0: c(13, -47, -41, 7, 25, -31, -34, 32, 17, -3, -3, -31, 7, 83, 32, 31, -39, 41, 40, -43, 49, 29)
1: c(63, 79, 21, -43, 57, 8, -14, 5, 37, 23, 40, 34, -19, 33, -48, 6, -45, 54, 16, -18, -24, 9)
2: c(41, -42, -11, -32, 72, -35, 17, 74, -27, 4, 28, 13, 13, 35, 1, 0, 33, -44, 69, -41, 63, -47)
3: c(-39, -12, -18, -48, -4, -26, -1, 35, -26, 4, -37, -6, 20, -64, -15, -43, 99, -75, 35, 3, 17, -32)
4: c(12, 12, 52, 31, -43, -30, -14, 0, -1, -9, 6, 9, 38, 0, 38, -71, -31, 32, -40, 14, 17, 21)
5: c(32, -10, -28, 14, 56, 4, -5, -107, 12, 48, -61, -10, 12, 45, -63, 10, 8, 55, -21,
  -72, -34, -17)
6: c(1, 3, 12, -26, -5, -16, -20, 86, 70, 27, 61, -29, 1, 34, 61, 73, -1, 55, 108, 64, -30, 2)
7: c(2, 50, 56, -53, 4, 59, 24, -1, -21, 23, 32, 31, 32, 28, -55, -8, 47, -17, 79, -27, -50, -7)
8: c(-47, -31, -16, 12, 24, 82, 2, -52, -25, 50, -38, 36, 26, -33, -62, -22, 94, -26, -56,
  12, -112, 2)
9: c(-15, -56, -3, 51, 24, -27, 13, -9, -12, 7, 26, 62, -23, 40, 70, 22, -36, -7, -54, 24, -6, 63)
10: c(-9, 32, -13, 4, -27, 7, -21, 8, 8, -56, 9, -24, -62, -50, 19, 46, -98, -21, -86, 38, 30, 51)
11: c(33, 29, -6, -63, 85, 39, 5, 4, -19, -3, 54, 11, -14, 40, -9, 50, -20, -21, 30, 8, -4, -8)
12: c(25, 13, 12, 6, -54, -4, 26, -4, -8, -46, -5, 3, -11, -57, -33, -23, -51, -50, -69, -44, 88, 41)
13: c(-7, 54, 51, -42, -10, 64, 25, -12, -15, 30, 35, 15, 39, 20, -62, -21, 48, -7, 79, -26, -51, -8)
14: c(-24, 25, 4, 38, 1, -46, 24, -30, -41, -19, -15, 21, -30, -102, 13, -84, 35, -61, -79,
  94, -6, -78)
15: c(1, 55, 45, -38, -9, 56, 25, -5, -11, 23, 35, 30, 29, 33, -53, -7, 51, -7, 93, -25, -45, -3)
16: c(9, 65, -20, -30, 30, -31, -25, 57, 65, 21, 99, -27, -40, -27, 81, 42, -127, 51, -9,
  127, 5, -5)

c(48, 7, 13, 46, -33, -27, -69, -35, 95, -35, -28, -67, 25, 109, 10, 65, -13, 108, 57, -75, -6, -1) 0
c(-14, 26, 10, -23, -59, -7, -66, 29, 30, -80, -19, -24, -48, -78, 22, 46, -14, -58, -42, 35, 26, 41) 10
c(43, 53, 26, -48, 52, 8, -24, -42, -13, -17, -22, 54, -8, 35, -65, 14, -1, 17, 12, -82, -15, 15) 1
c(3, 28, 19, 8, -45, 17, 22, 1, -23, -54, -4, -5, -4, -63, -32, -11, -54, -45, -67, -28, 73, 54) 12
c(43, -20, -20, -29, 30, -19, 13, 55, -25, -9, 31, 23, 8, 32, -10, 9, 20, -25, 67, -43, 53, -52) 2
c(-7, -5, -8, -48, 45, 40, 2, 94, -43, -7, 75, 78, -28, -18, 17, 6, 6, -66, -9, 49, -29, 33) 11
c(25, -27, -58, 14, -9, -62, 21, 36, 58, 65, -1, -26, 1, 51, 23, 3, -7, 85, 64, -1, 13, -31) 0
c(-54, -33, -12, 19, 12, 82, 9, -61, -13, 52, -36, 37, 15, -39, -65, -33, 111, -36, -39,
  8, -115, -7) 8
c(-41, 25, 0, -15, -58, -2, -50, 14, 34, -76, -24, -28, -42, -89, 19, 45, -17, -48, -34, 41, 15, 36) 10
c(37, 60, 30, -49, 54, 7, -19, -38, -21, -9, -29, 58, -23, 23, -62, 1, -2, 9, -16, -69, -15, 26) 1
c(-47, 26, 16, -12, -60, -2, -65, 15, 40, -75, -20, -34, -45, -82, 18, 52, -17, -47, -34, 42, 8, 49) 10
c(-50, -29, -7, 13, 20, 82, 9, -47, -27, 47, -34, 27, 21, -42, -60, -31, 98, -32, -52,
  19, -109, 8) 8
c(51, -27, -20, -23, 28, -39, 25, 57, -32, 16, 17, 11, 17, 27, 1, -18, 25, -20, 30, -37, 60, -57) 2
